One turn sends every row of this set to another row. A few are shown first. Where does it send the rows asked after them?
sola: [-11.1, -22.5, -9.2, 1.8, 0.9, -2.6, 7.5, -1.5, -17.7, 2.3, -17.1, -13.8, -10.7, -5.6, -8.3, -7.4, 25.3, 9.7, 13.7, -12.2, -1.0, -16.2, 4.2, -21.0, -12.2, 3.5, 10.2, -13.5, 6.1]
rikif: [3.4, 0.4, -14.6, -7.7, -16.5, -26.0, 12.2, -3.1, 6.1, 24.3, 15.5, 12.1, -24.2, -11.3, -17.9, -3.8, 3.8, 3.1, -11.8, 0.2, -11.3, -16.5, 5.5, 21.0, -12.4, 2.7, -7.7, -3.0, -19.2]
Res: [16.0, 20.3, -24.8, -3.9, 5.2, -6.6, -2.1, 2.0, -9.9, 3.5, 21.9, 10.5, -16.3, 3.8, -4.7, -4.1, 1.8, 1.6, -5.5, 19.8, 5.3, 22.0, 24.9, 0.3, 7.4, -3.1, -5.9, -14.5, -10.8]
Terer: [-12.8, 16.7, -3.7, -8.9, 22.5, 0.1, -12.7, 14.1, 30.6, 6.5, 0.4, 2.8, -3.8, 7.0, -11.4, 8.7, -23.1, 7.0, -20.5, -12.9, -21.7, 9.4, 1.8, 0.5, 4.0, -11.7, -2.9, -2.5, 18.7]
tekub: [13.2, -18.9, 2.8, 12.5, -15.1, 7.0, 1.1, 4.3, -22.2, 1.0, -16.2, 3.5, 17.0, -5.5, 3.4, -17.3, -1.3, -7.9, -3.0, 10.8, -13.0, -21.1, -7.4, -3.8, 15.3, 18.6, 2.2, 10.3, -3.6]
vudop: [-13.3, -12.9, -10.5, -1.3, 11.7, -1.9, 6.7, 1.2, -17.0, 7.6, 3.5, -16.3, 6.6, -0.3, -8.7, -1.2, 13.9, 16.1, 2.1, -19.7, -3.3, -17.2, 4.6, -32.7, -13.4, 13.5, 6.2, -6.1, 12.0]
bana: [-16.1, 2.7, 7.1, 5.4, 12.4, -11.5, -0.2, -14.3, 17.5, -5.8, 4.5, 6.6, 10.6, -1.5, 0.7, -5.9, -7.2, -32.3, 0.6, 11.7, 21.3, -7.0, -15.3, 19.3, 19.4, 14.4, -2.9, 11.7, -10.1]
Piput: [-5.5, 3.2, -8.1, -6.4, -10.7, -18.0, -16.9, -4.0, 10.4, 32.1, 23.0, 14.1, -29.2, -4.6, -8.7, -0.8, 19.6, -4.9, -2.7, 10.1, 4.1, -3.5, 0.7, 19.9, -15.8, -2.1, -2.1, -4.8, -8.4]
vike: [7.4, 4.5, -3.5, -15.8, 3.4, -14.0, 13.5, -6.1, 14.8, 0.3, -14.5, 1.5, 21.9, -16.5, -6.8, 14.4, -17.7, -15.3, -11.0, 10.7, 23.3, -25.3, -1.6, 20.5, 10.1, 3.9, -5.1, 7.5, -14.2]
kubub: [1.7, 3.6, -16.0, -7.6, -5.5, -38.1, 6.6, 15.1, 7.1, -5.0, 24.6, 16.9, -13.8, -3.4, -15.7, -6.8, -5.4, 22.4, -11.3, -4.8, -12.7, -18.0, 9.1, 10.0, 1.6, -1.9, -4.8, -6.1, -12.1]
dat: [-2.3, 12.6, -9.1, -1.7, 15.4, 1.9, 6.8, -16.4, 12.2, 0.5, -8.7, -0.7, 13.4, -5.3, -5.2, 5.8, -10.7, -31.2, -3.0, 18.5, 36.3, -3.5, 3.7, 17.9, 16.8, -5.9, 3.7, -4.0, -10.5]
rotu: [4.1, 9.1, 5.5, -10.2, 16.3, -8.7, -2.4, 2.5, 23.7, -19.9, -1.7, 7.7, 20.8, -2.0, 0.5, 3.4, -7.3, -12.3, 10.9, 12.5, 38.0, 0.8, -2.0, 21.0, 8.0, -12.1, 3.8, -6.8, 0.4]
vavam: [-9.7, 1.3, -2.4, -15.4, -35.2, 14.1, -7.2, 2.5, -14.0, 17.4, -26.3, -15.1, 17.9, -3.5, 2.4, -1.8, 14.8, -2.8, -6.4, 12.2, 16.6, -7.2, 5.4, 2.4, 9.7, -9.7, -2.1, 0.7, 3.6]
noz: [15.1, 9.4, -2.1, 5.3, -12.1, 13.6, 11.5, 11.9, -2.7, 15.4, -6.1, -13.9, 33.1, -0.6, -7.7, 9.1, 12.1, -6.2, 3.6, -8.5, 14.2, -15.0, 7.1, 2.6, -14.7, -20.7, 18.5, -8.1, -0.6]
famak: [-4.5, -15.6, -2.9, -8.3, -9.5, -4.1, 10.6, -8.6, -11.4, 15.2, 8.6, -7.0, 14.0, 3.0, 1.8, 2.5, -3.9, 10.8, 6.6, 17.7, -9.4, 9.3, 5.5, -34.2, -17.6, -15.9, -1.9, -2.4, 25.9]
zanek: [-1.1, 6.7, -13.1, 7.2, 7.9, -12.1, -22.7, -5.6, -1.3, 16.6, 33.7, 21.1, -26.7, 4.1, -2.0, -11.7, 8.2, -8.2, -3.9, 22.2, 1.1, 11.9, 5.9, 5.6, 3.7, 3.4, -0.1, -7.6, -4.2]
Nefe: [6.4, 11.4, -2.1, 0.4, 21.1, 4.4, 10.1, 12.3, 24.8, 1.5, -11.7, -1.0, -13.7, 2.4, -15.8, 4.1, -12.4, -3.1, -9.1, -26.9, -28.9, 11.9, 1.3, 7.5, -5.4, 6.7, -2.8, -0.9, 1.3]
tef: [8.0, 2.9, 6.5, 0.3, 12.9, -24.2, 9.9, 4.4, 18.0, -25.2, 2.2, 9.6, 24.5, -3.8, -0.2, 5.1, -18.5, -15.6, 2.4, 10.2, 15.6, -13.6, -8.2, 12.0, 19.3, 4.5, -0.6, 10.6, -12.6]
Ton: [-12.3, -23.6, -4.5, 5.7, -13.0, -13.4, 2.8, -10.4, -14.0, 9.3, -3.7, -5.8, -2.2, 1.5, 2.5, -2.3, 3.3, 3.4, 9.1, 27.1, -10.8, -4.7, 1.8, -31.5, -5.3, -26.4, 10.2, -5.1, 18.3]
gav: [9.3, 20.6, -19.1, -17.5, -2.9, -24.1, -2.7, 21.5, 2.5, -8.0, 21.9, 9.3, -8.9, 1.9, -9.9, 2.5, 5.3, 23.3, -3.6, 3.7, 7.1, 7.7, 21.9, 3.6, 3.5, -13.6, -4.0, -12.2, -8.6]
dimin: [-16.0, -24.9, -3.1, 6.6, -12.7, -13.9, 1.4, -2.4, -13.0, 0.2, -14.2, -10.7, -14.4, -1.3, -0.4, -3.3, 25.0, 2.5, 18.8, 10.6, -5.9, -12.3, -1.4, -23.3, -5.9, -16.5, 14.9, -8.8, 8.5]
fevod: [-8.2, 21.6, -1.0, -11.6, -3.1, -2.2, -12.3, 9.4, 24.2, 11.0, -12.7, -6.4, -10.2, 8.2, -0.9, 23.7, -10.7, -7.4, -16.6, 7.2, -20.6, 25.9, 5.8, -2.4, 9.5, -17.7, -8.7, 9.0, 8.0]
tonod: [4.1, -0.7, 2.7, -1.3, -0.6, 2.1, -8.9, 2.2, 18.6, 3.8, -26.1, 8.8, -26.6, 2.3, -0.8, 1.6, -14.5, -12.6, -7.4, 16.0, -32.0, 21.6, -0.1, 5.8, 10.5, -7.1, -7.1, 4.6, 6.6]
Zon: [-9.9, -6.4, -1.8, -8.8, 1.5, -4.7, 6.1, 2.2, -11.1, 11.9, 15.8, -15.1, 19.7, 4.3, 0.1, 6.8, 5.9, 16.9, 4.1, -6.2, -5.3, 1.1, 2.8, -37.1, -19.8, 2.9, -1.8, 1.2, 19.8]
sopit: [-6.8, 0.2, -2.9, 24.7, -6.9, 11.9, 28.2, -1.6, -8.1, -0.7, 9.9, -5.0, 28.6, 12.9, -7.5, -24.0, -11.4, -15.4, -2.0, -3.5, -8.0, -3.7, -2.1, -3.6, 7.8, -6.3, 7.8, -1.7, 2.8]
tur: [-10.2, -2.4, 11.8, -20.8, 3.8, -12.1, -5.3, -6.5, 26.7, -1.0, -7.8, 8.2, 15.3, -11.2, -1.6, 2.3, -4.1, -11.9, 3.4, 4.9, 32.5, -14.7, -14.2, 31.3, 2.2, 7.6, -5.5, 4.2, -1.7]
vazug: [2.8, 13.5, -0.7, 1.4, 10.1, -4.3, -9.9, 18.6, 25.2, 9.2, -24.6, -7.0, -23.9, -3.0, -12.3, 24.6, 9.1, -10.1, -7.7, -17.8, -20.6, -3.0, 2.1, 8.6, -2.1, -4.5, 7.9, 2.7, -8.9]
netov: [-34.7, -4.1, 7.5, -1.1, -14.3, 5.0, -15.2, 9.5, 3.2, -1.5, 7.9, 0.6, 24.3, 13.2, 2.5, -26.7, 2.8, 6.3, 1.3, 1.9, 12.9, -4.4, -12.4, 2.3, 12.3, -17.1, 3.9, -5.9, 24.3]
zos: [10.0, -13.6, 15.2, 8.4, 0.2, -1.5, -22.9, 23.8, 0.9, -1.6, 1.1, 9.3, 25.3, -1.1, 2.8, -8.2, 10.5, 9.4, 10.4, -4.9, 5.1, -27.6, -13.2, 0.6, -6.1, -3.7, 19.4, -2.2, 13.5]
somel: [-2.1, -2.7, 1.0, 1.5, 15.3, -4.6, -29.3, 10.3, 25.5, 6.8, -25.9, 10.7, -30.5, -3.9, -6.6, 8.0, -3.9, -4.7, -10.2, 4.1, -22.9, -6.8, -4.6, 9.7, 8.4, -11.5, 9.3, -3.2, 7.7]

dimin -> sola
tonod -> somel
noz -> sopit
Now these:
Res -> zanek
dat -> bana

One turn sends every row of this set to another row. A few are shown first. Where does it send the rows asked after them?
nuze: [1.3, 10.2, 8.9, -11.6, -8.5, 13.8, 4.6, -12.7, 9.6, -6.1, 6.9, -23.4, 22.7, -14.6, 3.5, -4.9, 1.6, -9.4, -8.6, 11.1, -2.4, 8.5, 34.1, 19.0, 5.4]
novul: [-3.2, -17.4, -0.2, 9.9, -9.2, 0.7, 12.3, -19.7, -11.5, -15.1, -23.1, 6.4, 2.6, -1.8, 1.3, 26.3, 7.7, 0.9, 0.5, -19.6, -16.9, -10.0, -0.8, -22.5, -0.2]
Nen: [1.0, 10.2, 9.4, 0.5, 1.0, -0.4, 10.5, -4.2, -22.5, -19.2, -20.9, 13.0, -31.7, 13.9, -1.8, -22.4, 16.5, 6.2, -8.2, 3.1, -1.7, -22.3, 10.3, -5.5, -10.4]
Riden: [2.9, -8.1, 7.0, 29.6, 16.1, 6.8, 3.6, -10.2, 3.5, 8.0, 20.3, 5.7, 18.2, -7.4, -2.8, 1.4, -12.5, 2.9, -5.3, 4.0, -20.1, -14.4, 2.2, -7.8, 8.6]
Zudi: [-1.5, 19.0, -5.0, -19.7, -8.4, -0.1, 11.3, -10.7, 4.0, -12.7, 11.0, -11.0, -2.7, -17.2, 1.7, 6.6, -4.6, 0.6, -10.3, 9.0, -15.2, 13.7, -33.7, 12.0, 15.1]
pozi: [16.0, 8.2, 14.5, -10.1, -26.6, -0.5, 20.7, -2.4, 1.6, -26.4, -14.3, -25.0, -2.1, -3.5, 2.3, -17.2, 0.8, 20.4, -9.1, 1.5, 3.9, 14.2, 27.2, 14.7, -0.8]
saz: [-7.7, -20.2, 15.2, -8.2, -7.1, 13.6, 0.9, 11.7, 5.5, -3.6, -7.2, -15.9, 13.0, -6.3, 1.7, -2.0, 18.0, 0.1, 8.3, 19.4, -7.5, 21.6, 33.5, 10.3, 8.0]
subo: [1.4, 9.7, 13.2, 10.7, -4.7, 1.2, 16.8, 7.0, -0.7, 0.6, -7.6, 5.1, -38.4, 8.0, -6.4, -13.4, 27.2, 14.0, 14.6, -1.9, -2.2, -14.3, -5.6, 19.0, 5.5]
Duvev: [8.6, -3.9, 10.3, -38.8, 1.1, 7.7, 19.0, -11.2, 1.7, -21.3, -16.8, -10.1, 9.2, -2.0, 0.8, -3.0, 1.6, -0.8, -9.2, 9.1, -4.3, 37.4, 15.0, 2.6, 12.3]
zudir: [-5.9, 14.5, -1.8, 13.8, -8.6, 18.9, 26.8, -15.9, -12.4, -9.5, -23.8, 17.4, -21.0, 11.8, -3.3, -27.4, 12.9, -11.9, -3.8, 8.6, -5.8, 1.1, 26.8, -12.4, -0.1]
derem: [15.3, -32.0, 7.7, 27.0, 9.3, 14.7, 12.4, -9.7, -0.5, -36.4, -11.2, 12.1, 1.7, -0.4, -5.9, 1.7, -0.8, 3.1, -3.6, 6.9, -9.5, 23.4, -5.0, -6.8, 8.6]
Vikam: [3.7, -0.1, 24.6, 4.7, 33.9, -1.4, 7.4, -16.8, -10.4, 13.7, 7.9, 7.6, -17.6, -12.5, -9.6, -15.1, -5.0, -6.9, -6.8, 18.4, -7.6, -13.2, -3.2, 10.9, 0.6]
papoz: [6.1, 22.1, 4.5, 7.3, 25.4, 8.1, 13.6, -11.6, -3.2, -36.5, -5.4, -0.3, -14.9, -6.4, -4.9, -0.1, -24.9, -5.3, -0.8, 2.7, -15.8, 7.0, -3.1, -17.4, 7.9]
Ranap: [1.9, 9.1, 8.0, 27.7, 1.6, 22.1, 21.2, -12.2, -7.2, -28.9, -15.0, 1.1, -26.6, -17.7, -10.5, -5.4, -5.2, 3.1, -0.7, 7.0, -14.0, 29.0, 5.0, -19.6, 10.5]
negu: [16.2, -9.3, 16.5, 1.9, -15.8, 7.0, 6.1, -23.6, -18.0, -0.5, -8.5, 20.6, -20.4, 9.4, -16.1, 14.1, 10.2, -5.7, -11.0, 0.8, 22.1, -2.7, -4.3, -5.4, 0.1]
bagud: [3.1, -6.6, 6.7, 0.9, -2.5, 8.6, 18.5, -16.6, -2.1, -15.9, -16.8, -4.0, -23.2, -24.7, 5.5, -29.9, -6.4, 9.8, -22.9, 11.9, -27.7, 13.0, 32.3, 11.3, 5.1]
kepig: [6.3, -4.8, 15.2, 16.9, 0.1, -10.0, -2.6, -5.3, 2.0, -26.0, -6.7, -12.9, 5.3, -14.0, 0.4, -0.7, -20.7, 7.4, -8.8, 14.8, -1.4, -3.5, -7.8, 37.1, -4.1]
leb: [-7.6, -25.7, 4.9, -20.8, 18.0, 3.5, -8.0, -18.5, 3.6, 1.5, -9.1, 9.9, 12.3, 10.2, -3.2, 8.2, 4.4, -11.5, -7.4, 12.3, -6.6, -1.1, -8.1, 18.4, 9.6]
riguk: [-0.4, -22.5, 22.2, 25.0, -0.9, -13.5, 6.3, 7.8, -20.2, 11.9, -7.4, 14.9, 2.5, -9.0, 0.3, -0.5, 2.7, 4.0, -1.1, 18.7, -7.5, -15.5, 2.1, 6.3, -10.6]
vubit: [-8.1, 1.5, 0.3, -2.1, -11.7, -4.6, 15.2, 13.1, 5.6, -12.3, -5.7, -15.1, -31.7, -1.3, 1.7, -26.4, 15.5, 20.8, 9.7, 14.1, -18.2, 1.4, -13.7, 19.7, 6.8]
Baves: [-15.6, -3.2, -18.6, -12.5, -25.9, -3.3, 20.6, -3.2, 12.1, 10.2, -8.2, -3.6, 6.6, 11.1, 9.6, 2.1, 10.6, -7.0, 14.6, -1.1, -18.1, -9.4, -5.7, 7.9, 10.9]
luz: [-2.5, 0.1, 4.5, -0.1, -35.9, 4.1, 14.6, -10.2, -4.1, 15.7, -16.5, 3.0, -22.2, -10.1, -1.4, 2.1, -14.1, 1.2, -5.3, 2.3, -7.6, -1.9, 41.6, -5.5, 7.3]
sunam: [-1.2, -5.7, 1.4, -14.8, -10.2, 20.1, 1.8, -9.8, -7.3, -3.4, -0.3, 15.4, -5.2, -14.6, -0.9, 7.3, -9.0, 4.4, -28.4, 14.3, -21.7, 27.9, 18.2, -18.7, 21.4]
Bug: [-2.6, -4.9, 8.3, 11.7, -3.4, 7.2, -14.9, 3.8, 13.9, 5.5, 8.3, -5.1, -14.9, 21.7, -12.7, -5.2, -3.2, 15.8, 9.1, 6.6, 5.7, -20.1, 10.2, 12.2, 13.3]
mumop: [-0.1, 3.1, 3.2, 10.8, -22.7, 15.6, 20.8, -35.8, -20.3, -8.5, -20.2, 11.8, -4.8, -14.0, -4.1, 13.7, 14.1, -7.9, -19.4, -7.5, -5.6, 9.3, 3.3, -17.5, -0.1]
fakat: [2.2, 4.2, 27.7, -16.5, -10.8, 12.1, -6.5, -3.3, -1.5, 2.5, 6.8, -25.6, -12.6, -20.1, -10.3, 0.5, 15.8, 8.4, -4.6, 14.2, 8.9, 14.5, 23.8, 16.5, 6.0]
Vos: [5.6, -14.5, 11.5, 7.5, -6.3, -5.3, 8.5, -8.9, 3.2, 1.8, 5.4, -8.9, -6.6, -24.7, 0.0, 0.2, 3.8, 17.0, -5.1, 5.0, -15.8, 19.7, -36.5, -15.0, 11.6]
Biv: [6.8, -2.0, 8.6, -22.5, -22.4, 13.9, 12.0, -7.8, 12.2, 1.3, -5.7, -18.0, -5.4, 12.1, -8.1, 3.8, 9.6, 15.8, 5.8, -9.5, 4.3, 16.3, 29.1, -10.9, 18.1]
gom: [2.2, 8.9, 0.6, -9.1, -26.9, -14.5, 16.1, -17.8, -4.7, 23.8, -0.2, 7.0, 5.4, 1.7, 8.8, -16.5, 8.2, -7.7, -11.3, 5.4, 0.9, -15.0, -14.0, -4.3, -3.4]
kiv: [19.0, 8.7, 2.9, 22.4, 6.5, 10.1, 25.1, -27.3, 6.7, -20.0, -6.1, 5.7, -12.0, 14.2, -5.7, -25.9, -13.3, -14.2, 0.9, 2.4, 7.2, -11.5, 19.2, 9.0, -0.5]
bek: [-6.1, -9.9, -5.9, 1.5, -5.0, 3.5, 21.8, -1.7, 2.4, 0.9, -13.2, 20.6, 16.4, 7.4, 5.9, 21.4, 17.7, -12.9, 13.8, -6.3, -16.7, 2.2, -13.4, 2.8, 13.0]
lasu: [11.7, 29.1, 4.2, 10.5, 12.2, 4.9, 21.0, -9.5, 4.1, -28.9, 9.1, 0.6, 0.0, -15.7, 2.6, -2.7, -4.3, -0.8, -8.5, 1.5, -14.5, 6.7, -24.5, 21.8, 10.1]
toniz: [-0.7, 1.1, 1.6, 10.2, 8.4, -8.2, 26.0, 4.2, 15.4, 1.6, -6.4, -5.4, -11.0, 1.8, 7.9, -44.0, -7.0, -2.5, 15.7, 20.4, -18.9, 5.0, -4.9, -3.4, 6.6]

Duvev -> Biv
Baves -> vubit
Now these:
nuze -> saz
toniz -> Vos
bek -> subo
Nen -> papoz
riguk -> Vikam
leb -> Bug
mumop -> zudir
sunam -> luz
negu -> kiv

